In the data rows, 128 means zero.
Each row of this table is followed by its label. One hidden rule gives the labels. It looks at one to three of the table's principal directions, none of them among the few with the most spread.
[172, 144, 109, 137, 101, 101, 80, 157, 157, 197, 125, 103, 203, 107, 177, 92, 124, 121, 140, 119, 121, 168, 204, 108, 150, 209, 121, 153, 72, 126, 119, 143, 89, 182, 142, 129, 127, 154, 167, 117, 143, 91, 138, 97, 106, 127, 168, 196] harp
[165, 129, 114, 129, 115, 157, 114, 164, 183, 143, 111, 88, 133, 109, 161, 106, 122, 128, 107, 123, 146, 150, 102, 103, 172, 156, 164, 159, 86, 150, 105, 154, 147, 184, 130, 114, 156, 130, 112, 117, 125, 83, 126, 126, 96, 140, 124, 106] comb
[73, 142, 112, 75, 151, 79, 93, 131, 76, 102, 136, 184, 143, 135, 150, 110, 182, 77, 128, 152, 128, 100, 135, 148, 134, 168, 152, 143, 105, 153, 138, 138, 148, 79, 83, 161, 94, 159, 189, 127, 118, 157, 92, 134, 143, 106, 105, 99] wolf
[146, 117, 131, 126, 125, 108, 122, 130, 141, 144, 110, 155, 131, 134, 146, 131, 140, 115, 124, 137, 146, 138, 142, 123, 145, 138, 134, 124, 123, 118, 132, 132, 116, 103, 132, 144, 154, 135, 151, 143, 118, 156, 121, 141, 134, 110, 144, 143] fern
[118, 116, 141, 78, 147, 151, 115, 127, 123, 130, 123, 141, 139, 139, 127, 116, 168, 102, 129, 135, 137, 129, 117, 138, 158, 152, 135, 147, 110, 164, 130, 135, 128, 136, 105, 169, 151, 160, 144, 164, 97, 121, 137, 113, 152, 128, 155, 117] quill
[124, 111, 113, 174, 135, 143, 168, 113, 144, 162, 131, 95, 107, 109, 131, 163, 61, 142, 127, 149, 122, 127, 114, 109, 145, 110, 150, 121, 165, 73, 127, 119, 142, 136, 130, 93, 142, 100, 127, 41, 143, 140, 158, 122, 85, 150, 120, 119] fern
[107, 133, 121, 95, 143, 131, 89, 162, 110, 135, 125, 132, 141, 138, 139, 125, 136, 101, 124, 118, 123, 106, 159, 146, 131, 166, 143, 147, 117, 163, 155, 140, 121, 142, 106, 174, 129, 156, 150, 134, 135, 120, 118, 111, 133, 112, 126, 103] wolf
[170, 120, 150, 182, 104, 98, 129, 101, 147, 102, 123, 137, 103, 141, 128, 130, 131, 173, 134, 121, 152, 172, 96, 104, 103, 101, 86, 102, 131, 96, 118, 151, 123, 119, 151, 88, 124, 93, 108, 165, 143, 155, 123, 165, 133, 134, 125, 145] harp
[93, 126, 143, 120, 112, 32, 44, 123, 111, 92, 130, 173, 169, 156, 169, 92, 190, 123, 125, 125, 146, 142, 127, 114, 108, 176, 101, 131, 105, 131, 154, 165, 119, 122, 93, 161, 84, 132, 167, 154, 128, 178, 98, 137, 131, 137, 72, 108] harp
[140, 145, 117, 131, 142, 150, 156, 146, 112, 122, 127, 126, 82, 129, 94, 168, 87, 130, 137, 114, 109, 89, 164, 151, 97, 84, 122, 112, 155, 141, 139, 111, 123, 108, 161, 123, 133, 126, 92, 120, 158, 115, 113, 138, 137, 91, 154, 138] mask
[102, 137, 157, 129, 165, 89, 96, 102, 78, 121, 157, 165, 138, 153, 109, 152, 159, 125, 157, 137, 131, 105, 161, 147, 79, 134, 72, 115, 144, 115, 165, 140, 123, 102, 121, 160, 88, 143, 156, 166, 159, 176, 121, 123, 168, 124, 153, 131] fern
[117, 119, 106, 154, 109, 159, 161, 125, 151, 104, 154, 112, 113, 89, 125, 122, 118, 128, 92, 137, 123, 120, 101, 122, 148, 93, 171, 139, 128, 120, 101, 87, 158, 156, 115, 90, 135, 111, 107, 77, 98, 108, 147, 128, 86, 156, 46, 91] pear
[123, 136, 130, 118, 154, 135, 166, 129, 116, 145, 149, 145, 96, 115, 106, 161, 123, 112, 134, 131, 127, 95, 167, 148, 126, 89, 125, 123, 136, 126, 113, 91, 145, 93, 146, 135, 124, 147, 133, 113, 141, 128, 123, 132, 125, 124, 135, 128] pear
[125, 124, 144, 119, 155, 128, 85, 138, 136, 149, 122, 116, 133, 157, 164, 124, 142, 132, 139, 122, 156, 135, 102, 109, 141, 177, 137, 145, 113, 135, 127, 172, 155, 134, 78, 130, 108, 135, 139, 125, 147, 118, 105, 119, 118, 144, 129, 101] pear
[167, 114, 110, 135, 102, 151, 155, 140, 161, 138, 105, 94, 121, 109, 122, 127, 102, 148, 115, 145, 119, 152, 114, 102, 166, 126, 133, 137, 130, 111, 129, 141, 108, 173, 157, 104, 178, 124, 113, 115, 117, 117, 153, 128, 116, 116, 150, 138] fern
[174, 129, 126, 163, 109, 99, 105, 117, 134, 115, 130, 161, 129, 133, 135, 130, 128, 152, 139, 122, 133, 140, 138, 128, 113, 142, 116, 116, 137, 102, 128, 131, 116, 98, 112, 90, 111, 119, 142, 131, 131, 148, 129, 164, 123, 111, 137, 160] wolf
[100, 150, 115, 101, 136, 88, 106, 107, 63, 48, 156, 209, 130, 140, 97, 125, 186, 104, 140, 145, 97, 59, 143, 164, 87, 115, 127, 121, 147, 140, 139, 88, 139, 50, 83, 112, 67, 135, 132, 127, 100, 153, 91, 150, 150, 77, 85, 136] quill
[136, 136, 140, 140, 148, 156, 119, 136, 110, 136, 143, 109, 149, 136, 101, 133, 111, 146, 141, 118, 126, 118, 146, 144, 106, 136, 113, 131, 133, 138, 142, 129, 125, 132, 132, 115, 111, 139, 131, 137, 140, 107, 146, 125, 147, 122, 166, 138] wolf
[102, 114, 121, 122, 134, 150, 128, 130, 132, 126, 123, 92, 131, 135, 137, 119, 117, 140, 116, 143, 124, 129, 75, 102, 150, 144, 150, 141, 138, 121, 132, 152, 146, 160, 97, 112, 128, 117, 109, 91, 121, 115, 130, 107, 110, 146, 90, 85] fern
[172, 148, 85, 159, 98, 139, 157, 151, 168, 178, 113, 75, 131, 81, 150, 128, 63, 141, 125, 130, 117, 154, 155, 112, 150, 138, 153, 129, 116, 100, 113, 134, 111, 171, 172, 91, 154, 113, 122, 84, 159, 106, 137, 119, 95, 128, 162, 165] fern
[121, 91, 173, 119, 127, 124, 103, 118, 100, 62, 116, 178, 120, 183, 99, 124, 170, 146, 120, 115, 143, 122, 93, 140, 112, 115, 106, 124, 161, 146, 150, 126, 123, 68, 90, 138, 128, 136, 149, 186, 81, 160, 141, 181, 162, 100, 119, 102] harp
[107, 104, 147, 107, 138, 155, 142, 121, 127, 128, 111, 115, 117, 149, 121, 131, 132, 126, 120, 127, 138, 145, 90, 124, 140, 123, 122, 130, 135, 142, 138, 146, 127, 137, 129, 160, 159, 132, 131, 160, 112, 128, 145, 126, 154, 140, 152, 108] comb
[132, 130, 131, 127, 136, 149, 149, 121, 107, 133, 164, 135, 158, 108, 90, 123, 141, 126, 132, 145, 111, 111, 165, 144, 135, 118, 122, 139, 127, 123, 114, 81, 126, 120, 131, 105, 116, 156, 147, 118, 102, 112, 159, 119, 130, 121, 130, 149] mask
[105, 148, 120, 109, 146, 137, 146, 122, 109, 121, 126, 110, 94, 119, 122, 143, 123, 121, 141, 135, 133, 126, 115, 139, 121, 116, 128, 122, 128, 137, 138, 152, 136, 142, 138, 145, 133, 122, 126, 151, 163, 144, 110, 116, 150, 132, 164, 111] wolf
[116, 148, 119, 133, 124, 98, 81, 146, 119, 141, 140, 124, 156, 136, 156, 116, 131, 133, 135, 105, 141, 122, 176, 133, 98, 162, 133, 123, 114, 135, 147, 136, 111, 135, 103, 129, 95, 129, 137, 127, 155, 131, 94, 109, 130, 127, 111, 146] pear
[159, 112, 124, 109, 124, 166, 141, 147, 173, 203, 89, 81, 148, 131, 142, 127, 91, 123, 130, 120, 122, 163, 132, 109, 166, 158, 128, 134, 111, 137, 130, 152, 95, 183, 169, 163, 186, 136, 106, 128, 126, 84, 154, 90, 131, 140, 190, 164] fern
[176, 137, 125, 160, 117, 77, 98, 107, 162, 144, 133, 139, 137, 117, 157, 131, 143, 138, 147, 139, 147, 160, 138, 102, 125, 153, 95, 123, 96, 100, 126, 162, 121, 158, 147, 114, 124, 119, 129, 135, 155, 148, 121, 131, 122, 144, 156, 169] quill
[98, 165, 138, 124, 142, 83, 99, 109, 73, 90, 156, 157, 153, 138, 111, 118, 155, 125, 156, 120, 123, 105, 160, 156, 65, 124, 91, 115, 122, 148, 141, 123, 126, 91, 135, 129, 64, 132, 143, 159, 148, 145, 104, 137, 167, 116, 151, 155] wolf
[91, 141, 116, 109, 153, 127, 127, 128, 75, 111, 149, 143, 125, 124, 108, 144, 136, 108, 135, 148, 107, 89, 154, 152, 116, 132, 128, 137, 145, 129, 151, 120, 134, 112, 108, 139, 109, 149, 164, 121, 138, 146, 127, 122, 143, 103, 137, 108] mask
[132, 125, 161, 176, 130, 130, 161, 84, 125, 131, 157, 150, 121, 145, 92, 152, 110, 155, 148, 93, 129, 113, 147, 151, 64, 59, 98, 78, 165, 105, 108, 59, 126, 65, 140, 98, 89, 94, 85, 121, 121, 125, 135, 138, 135, 153, 109, 186] wolf
[127, 122, 143, 136, 135, 131, 129, 129, 125, 140, 120, 118, 123, 143, 127, 130, 105, 137, 132, 113, 133, 154, 124, 127, 117, 129, 107, 120, 125, 140, 132, 151, 118, 132, 153, 144, 134, 129, 128, 148, 143, 121, 139, 134, 142, 136, 153, 127] mask
[33, 152, 106, 39, 152, 102, 79, 139, 29, 42, 156, 171, 183, 140, 102, 83, 202, 82, 125, 164, 80, 48, 133, 158, 121, 167, 150, 166, 124, 187, 156, 113, 144, 95, 59, 142, 61, 174, 161, 109, 82, 125, 98, 112, 153, 77, 73, 84] mask
[157, 143, 148, 143, 134, 146, 148, 111, 114, 116, 149, 143, 135, 126, 78, 133, 133, 145, 148, 120, 118, 114, 153, 154, 93, 87, 96, 109, 137, 132, 117, 90, 117, 101, 159, 106, 111, 128, 99, 161, 123, 118, 137, 133, 154, 114, 153, 171] fern
[79, 115, 144, 117, 130, 120, 161, 112, 120, 98, 120, 143, 87, 145, 123, 131, 124, 128, 112, 116, 128, 125, 77, 129, 113, 76, 129, 106, 152, 135, 114, 118, 150, 89, 132, 146, 118, 106, 97, 126, 120, 140, 112, 145, 124, 153, 66, 82] pear
[147, 119, 100, 104, 129, 192, 158, 159, 160, 148, 118, 98, 121, 91, 125, 130, 118, 101, 100, 151, 118, 117, 115, 125, 193, 135, 179, 164, 112, 140, 116, 117, 144, 175, 130, 133, 183, 148, 129, 101, 100, 90, 156, 113, 105, 124, 134, 98] wolf
[109, 125, 141, 83, 143, 132, 107, 126, 82, 121, 120, 157, 142, 156, 108, 131, 161, 105, 142, 127, 109, 115, 144, 157, 114, 154, 100, 131, 139, 147, 164, 138, 103, 112, 112, 186, 130, 157, 163, 189, 120, 142, 136, 120, 180, 100, 178, 135] harp
[91, 152, 111, 71, 130, 88, 95, 119, 83, 94, 136, 163, 172, 125, 133, 91, 188, 104, 142, 155, 117, 100, 134, 143, 134, 168, 146, 140, 116, 141, 136, 125, 128, 98, 80, 128, 87, 149, 162, 129, 104, 153, 97, 115, 145, 105, 121, 136] fern
[162, 106, 118, 161, 103, 79, 96, 121, 174, 130, 114, 130, 126, 122, 166, 137, 128, 141, 119, 153, 139, 154, 112, 78, 157, 158, 115, 140, 126, 84, 144, 169, 121, 173, 125, 116, 152, 117, 140, 95, 134, 163, 140, 143, 92, 137, 123, 123] mask
[159, 119, 130, 170, 120, 136, 130, 116, 175, 162, 128, 85, 140, 111, 156, 120, 100, 149, 125, 136, 146, 185, 95, 89, 152, 150, 120, 139, 100, 108, 108, 166, 137, 187, 152, 101, 145, 115, 124, 111, 141, 107, 159, 124, 106, 172, 153, 133] quill
[111, 151, 123, 149, 153, 121, 125, 127, 125, 149, 156, 110, 127, 108, 137, 143, 108, 117, 142, 128, 126, 107, 142, 131, 115, 126, 130, 135, 118, 119, 115, 123, 165, 141, 130, 121, 89, 121, 129, 80, 170, 116, 121, 111, 96, 158, 115, 112] pear
[55, 136, 114, 70, 152, 164, 159, 139, 82, 90, 132, 122, 114, 114, 102, 121, 150, 83, 110, 149, 114, 83, 102, 158, 146, 103, 172, 148, 129, 167, 129, 104, 161, 118, 112, 159, 133, 141, 144, 125, 103, 125, 120, 113, 142, 117, 102, 65] harp
[182, 154, 122, 143, 95, 132, 97, 145, 143, 127, 138, 103, 187, 99, 120, 84, 157, 135, 136, 122, 115, 149, 157, 127, 128, 157, 106, 150, 74, 139, 114, 125, 109, 191, 157, 106, 118, 134, 125, 163, 125, 86, 140, 108, 128, 121, 143, 174] pear
[155, 93, 149, 136, 128, 154, 118, 149, 184, 206, 78, 73, 122, 176, 169, 134, 66, 166, 125, 87, 154, 198, 97, 87, 142, 171, 111, 117, 125, 133, 141, 202, 97, 172, 147, 155, 173, 122, 97, 143, 154, 91, 142, 118, 134, 163, 178, 137] comb
[134, 123, 131, 99, 133, 174, 163, 128, 112, 95, 114, 125, 84, 130, 84, 146, 135, 128, 124, 136, 118, 121, 103, 144, 133, 95, 118, 128, 147, 146, 142, 133, 121, 135, 144, 144, 169, 136, 113, 182, 119, 131, 139, 138, 167, 101, 171, 111] comb
[118, 99, 131, 128, 129, 164, 171, 114, 143, 111, 110, 108, 103, 131, 116, 129, 115, 136, 111, 144, 138, 138, 53, 113, 160, 99, 156, 129, 142, 123, 114, 126, 153, 123, 125, 105, 160, 108, 114, 106, 92, 122, 149, 143, 122, 142, 117, 99] comb
[89, 104, 156, 103, 175, 179, 133, 124, 110, 123, 132, 122, 111, 162, 122, 131, 138, 128, 122, 131, 145, 118, 61, 129, 146, 135, 151, 143, 141, 149, 120, 143, 175, 105, 71, 132, 119, 141, 132, 127, 110, 109, 133, 129, 133, 148, 110, 60] harp
[170, 138, 125, 138, 127, 108, 118, 113, 150, 147, 115, 120, 144, 106, 140, 134, 141, 119, 152, 159, 141, 142, 135, 112, 153, 148, 115, 139, 109, 102, 130, 149, 124, 154, 151, 125, 152, 124, 153, 135, 141, 156, 136, 123, 128, 121, 204, 166] pear
[117, 98, 155, 157, 112, 153, 165, 121, 126, 98, 125, 154, 86, 159, 94, 146, 91, 154, 106, 81, 113, 118, 114, 148, 86, 53, 121, 90, 187, 134, 120, 75, 119, 68, 135, 125, 126, 102, 77, 128, 101, 120, 143, 165, 123, 131, 62, 114] fern
[134, 138, 129, 108, 134, 102, 115, 145, 115, 147, 122, 148, 133, 144, 125, 133, 136, 128, 140, 111, 142, 119, 181, 146, 108, 133, 117, 109, 120, 138, 147, 127, 100, 99, 140, 149, 125, 143, 135, 155, 143, 141, 98, 126, 156, 105, 147, 163] wolf
[120, 117, 123, 117, 108, 124, 91, 158, 145, 132, 113, 95, 165, 136, 162, 85, 144, 134, 110, 123, 137, 151, 103, 98, 160, 179, 149, 158, 96, 139, 123, 155, 133, 169, 97, 120, 125, 132, 142, 114, 112, 99, 124, 115, 103, 139, 86, 103] pear
[168, 152, 109, 158, 88, 115, 144, 132, 128, 120, 135, 144, 142, 90, 106, 133, 127, 121, 133, 124, 99, 104, 200, 151, 106, 95, 123, 117, 139, 101, 122, 63, 99, 112, 161, 107, 128, 116, 133, 130, 125, 139, 131, 135, 119, 89, 136, 191] pear
[172, 148, 122, 155, 79, 50, 86, 124, 148, 150, 114, 155, 164, 122, 173, 96, 152, 129, 145, 107, 141, 181, 182, 122, 105, 160, 101, 104, 85, 109, 122, 140, 79, 128, 156, 136, 118, 112, 147, 175, 149, 155, 98, 127, 134, 122, 133, 207] fern
[152, 127, 130, 149, 140, 185, 180, 133, 135, 168, 128, 83, 119, 114, 97, 147, 78, 140, 136, 122, 127, 138, 144, 137, 132, 100, 128, 123, 131, 125, 115, 108, 123, 138, 172, 107, 156, 126, 121, 121, 137, 92, 161, 122, 136, 129, 186, 159] mask
[140, 96, 140, 108, 135, 172, 143, 137, 155, 148, 111, 106, 111, 144, 125, 136, 125, 138, 114, 130, 134, 144, 92, 107, 166, 136, 129, 143, 132, 133, 127, 148, 130, 158, 119, 139, 169, 143, 113, 135, 109, 103, 150, 121, 128, 139, 138, 104] fern
[122, 131, 126, 117, 123, 175, 153, 135, 128, 77, 133, 121, 89, 120, 98, 134, 139, 134, 111, 123, 115, 90, 90, 138, 129, 82, 151, 135, 154, 141, 115, 99, 157, 127, 106, 108, 126, 116, 82, 129, 111, 112, 118, 135, 115, 120, 79, 81] pear
[71, 140, 120, 103, 169, 128, 103, 119, 81, 116, 149, 142, 124, 140, 154, 129, 149, 108, 136, 149, 126, 100, 97, 134, 131, 174, 159, 149, 140, 127, 130, 152, 176, 96, 40, 124, 76, 143, 173, 103, 143, 141, 104, 122, 123, 131, 111, 70] harp
[105, 145, 112, 116, 132, 128, 79, 154, 129, 159, 144, 92, 185, 120, 166, 91, 136, 118, 133, 120, 125, 124, 144, 119, 142, 194, 158, 159, 90, 143, 119, 136, 143, 174, 81, 121, 87, 139, 142, 82, 136, 84, 116, 80, 94, 154, 89, 121] fern
Which label does each new row get?
[125, 145, 118, 134, 92, 106, 117, 148, 124, 134, 144, 140, 162, 115, 122, 114, 125, 125, 122, 90, 104, 109, 217, 153, 90, 114, 120, 114, 129, 139, 133, 69, 84, 126, 147, 141, 108, 133, 119, 128, 123, 115, 122, 113, 123, 118, 92, 177] wolf
[154, 116, 114, 106, 102, 146, 129, 165, 168, 146, 81, 106, 115, 118, 150, 126, 116, 106, 109, 116, 126, 145, 125, 119, 171, 141, 149, 147, 112, 147, 130, 142, 113, 169, 152, 170, 192, 131, 133, 139, 120, 112, 139, 129, 114, 117, 155, 120] pear
[99, 94, 136, 68, 141, 198, 143, 142, 98, 79, 111, 136, 102, 147, 82, 127, 153, 109, 102, 141, 103, 106, 74, 148, 163, 120, 146, 154, 154, 171, 150, 127, 131, 137, 96, 169, 172, 156, 127, 163, 74, 117, 159, 128, 153, 101, 114, 55] mask
[49, 135, 135, 118, 145, 102, 119, 118, 86, 99, 162, 157, 118, 144, 125, 126, 152, 119, 122, 111, 129, 86, 120, 153, 85, 102, 141, 107, 145, 132, 130, 97, 159, 85, 78, 141, 61, 114, 115, 107, 133, 146, 88, 114, 120, 158, 12, 80] comb
[123, 71, 154, 142, 132, 161, 159, 105, 141, 100, 112, 145, 77, 162, 118, 146, 109, 148, 105, 128, 132, 145, 44, 110, 150, 97, 136, 123, 173, 120, 116, 130, 150, 93, 97, 113, 155, 114, 112, 111, 86, 131, 162, 170, 112, 141, 90, 76] mask
[26, 124, 133, 95, 165, 75, 122, 96, 70, 133, 138, 194, 116, 161, 159, 137, 139, 81, 131, 123, 130, 111, 117, 159, 97, 137, 143, 99, 147, 131, 138, 125, 150, 36, 80, 193, 79, 130, 174, 112, 132, 175, 99, 129, 144, 157, 78, 93] quill
[173, 145, 111, 144, 129, 136, 168, 128, 144, 178, 134, 139, 111, 96, 128, 154, 97, 120, 137, 131, 119, 131, 179, 140, 133, 116, 128, 117, 129, 103, 107, 106, 118, 106, 166, 119, 143, 139, 137, 120, 150, 124, 135, 135, 122, 117, 178, 172] fern
[124, 155, 107, 123, 126, 136, 123, 134, 99, 93, 143, 120, 156, 116, 102, 105, 120, 130, 134, 137, 87, 103, 131, 136, 112, 133, 129, 141, 124, 151, 122, 118, 132, 131, 136, 89, 91, 132, 108, 101, 120, 89, 129, 127, 128, 102, 124, 138] fern
[138, 146, 135, 164, 118, 61, 100, 100, 130, 131, 157, 158, 155, 126, 144, 120, 155, 146, 150, 123, 147, 127, 159, 125, 91, 128, 107, 102, 119, 90, 119, 110, 127, 101, 116, 95, 71, 107, 127, 118, 145, 161, 97, 125, 117, 147, 88, 173] mask
[124, 139, 99, 130, 139, 156, 158, 132, 149, 152, 128, 99, 101, 99, 141, 145, 100, 115, 123, 140, 125, 112, 104, 125, 149, 121, 170, 131, 128, 113, 113, 127, 161, 149, 122, 116, 134, 110, 107, 77, 147, 113, 118, 108, 98, 150, 113, 106] comb
[99, 148, 121, 110, 125, 127, 126, 138, 106, 135, 117, 109, 139, 126, 138, 109, 124, 112, 130, 117, 123, 148, 135, 141, 114, 140, 127, 124, 109, 151, 135, 147, 113, 143, 149, 163, 128, 127, 139, 167, 148, 124, 115, 108, 155, 129, 148, 129] fern
[138, 150, 100, 137, 122, 131, 139, 129, 125, 108, 156, 141, 116, 95, 116, 137, 125, 120, 124, 137, 103, 94, 152, 140, 121, 111, 141, 133, 132, 124, 116, 95, 141, 128, 125, 98, 108, 131, 113, 93, 130, 116, 124, 131, 107, 118, 102, 130] quill
[190, 133, 136, 175, 127, 181, 155, 136, 151, 132, 140, 90, 122, 103, 86, 142, 88, 161, 138, 124, 123, 126, 145, 129, 130, 92, 121, 134, 135, 123, 109, 101, 129, 156, 166, 72, 143, 120, 94, 113, 135, 94, 162, 134, 107, 118, 159, 149] harp
[148, 144, 128, 165, 100, 87, 132, 121, 118, 117, 134, 149, 127, 120, 114, 133, 116, 144, 136, 110, 124, 138, 180, 145, 80, 95, 94, 94, 135, 110, 137, 107, 91, 108, 174, 122, 118, 109, 125, 156, 150, 158, 121, 144, 142, 112, 128, 175] comb
[109, 101, 120, 134, 136, 155, 162, 123, 136, 138, 115, 111, 88, 127, 125, 166, 93, 119, 115, 140, 120, 116, 101, 121, 149, 107, 147, 129, 165, 105, 142, 123, 140, 137, 121, 142, 165, 114, 130, 87, 126, 140, 152, 126, 110, 137, 126, 96] fern
[118, 136, 117, 103, 133, 117, 87, 151, 111, 161, 125, 137, 182, 125, 148, 112, 137, 93, 133, 130, 116, 121, 185, 144, 139, 186, 140, 147, 109, 144, 149, 128, 102, 137, 115, 171, 130, 160, 177, 129, 125, 127, 135, 101, 134, 110, 153, 146] comb
[120, 120, 122, 168, 130, 112, 140, 111, 147, 155, 156, 121, 120, 119, 138, 163, 103, 139, 130, 127, 133, 104, 157, 114, 116, 109, 131, 117, 152, 82, 125, 93, 142, 124, 110, 98, 108, 111, 125, 53, 140, 135, 133, 121, 90, 157, 98, 146] wolf
[183, 165, 127, 153, 98, 83, 109, 132, 135, 120, 124, 151, 129, 114, 116, 132, 132, 136, 150, 103, 122, 135, 197, 148, 76, 105, 78, 98, 114, 129, 140, 124, 81, 134, 198, 141, 125, 115, 102, 190, 168, 150, 103, 136, 151, 100, 165, 194] fern
[114, 130, 126, 138, 126, 133, 129, 122, 99, 65, 104, 138, 84, 146, 128, 132, 118, 140, 121, 135, 128, 132, 66, 129, 112, 117, 141, 121, 163, 129, 141, 165, 143, 92, 106, 111, 128, 102, 131, 157, 138, 164, 109, 171, 145, 94, 133, 80] harp
[119, 96, 121, 157, 129, 202, 177, 123, 181, 150, 130, 54, 104, 114, 136, 133, 72, 154, 98, 135, 128, 149, 48, 84, 170, 107, 167, 141, 141, 113, 96, 131, 165, 192, 118, 83, 156, 99, 68, 52, 112, 73, 163, 105, 76, 187, 75, 79] quill
[125, 132, 118, 107, 114, 96, 129, 144, 149, 152, 110, 142, 131, 121, 156, 124, 121, 112, 116, 117, 135, 133, 162, 126, 137, 130, 137, 120, 120, 137, 128, 126, 107, 116, 153, 163, 146, 139, 132, 127, 130, 141, 111, 133, 124, 127, 133, 140] mask
[187, 109, 109, 168, 102, 127, 136, 153, 185, 183, 102, 77, 120, 114, 152, 147, 73, 160, 119, 132, 143, 172, 152, 83, 161, 147, 122, 132, 121, 90, 143, 164, 93, 193, 170, 107, 189, 122, 130, 101, 154, 125, 152, 128, 105, 126, 172, 157] wolf
[140, 100, 121, 125, 177, 187, 160, 129, 154, 181, 106, 100, 66, 134, 138, 195, 76, 113, 132, 153, 137, 120, 93, 112, 176, 139, 153, 143, 157, 110, 141, 165, 157, 147, 114, 146, 188, 135, 134, 84, 151, 124, 153, 124, 115, 134, 199, 92] wolf
[165, 125, 112, 158, 114, 147, 146, 130, 169, 142, 122, 88, 111, 111, 135, 136, 98, 155, 122, 136, 131, 148, 102, 97, 144, 124, 132, 130, 124, 104, 118, 149, 133, 175, 146, 86, 148, 108, 93, 102, 142, 108, 135, 126, 106, 141, 131, 132] wolf
[165, 136, 134, 196, 119, 106, 142, 99, 162, 161, 144, 110, 137, 105, 149, 130, 123, 147, 140, 139, 160, 164, 125, 102, 123, 114, 118, 112, 104, 73, 96, 126, 144, 136, 153, 79, 118, 92, 129, 118, 152, 142, 124, 125, 108, 161, 126, 167] harp
[88, 113, 129, 153, 121, 83, 127, 122, 130, 124, 122, 141, 93, 151, 162, 144, 105, 138, 114, 106, 152, 132, 115, 117, 102, 108, 140, 98, 152, 107, 135, 132, 138, 90, 108, 131, 111, 96, 128, 97, 147, 164, 98, 149, 108, 151, 62, 101] wolf
[120, 120, 156, 78, 178, 189, 135, 124, 87, 102, 136, 139, 131, 139, 73, 137, 171, 98, 140, 154, 126, 93, 114, 159, 151, 126, 123, 163, 128, 172, 136, 118, 151, 113, 114, 155, 148, 174, 165, 174, 92, 115, 162, 133, 174, 97, 206, 105] harp
[116, 151, 123, 76, 123, 114, 101, 142, 78, 92, 132, 161, 162, 124, 108, 101, 196, 95, 133, 141, 105, 104, 165, 158, 124, 153, 114, 150, 109, 155, 145, 119, 111, 117, 118, 162, 116, 166, 175, 192, 110, 139, 117, 123, 168, 78, 151, 136] pear
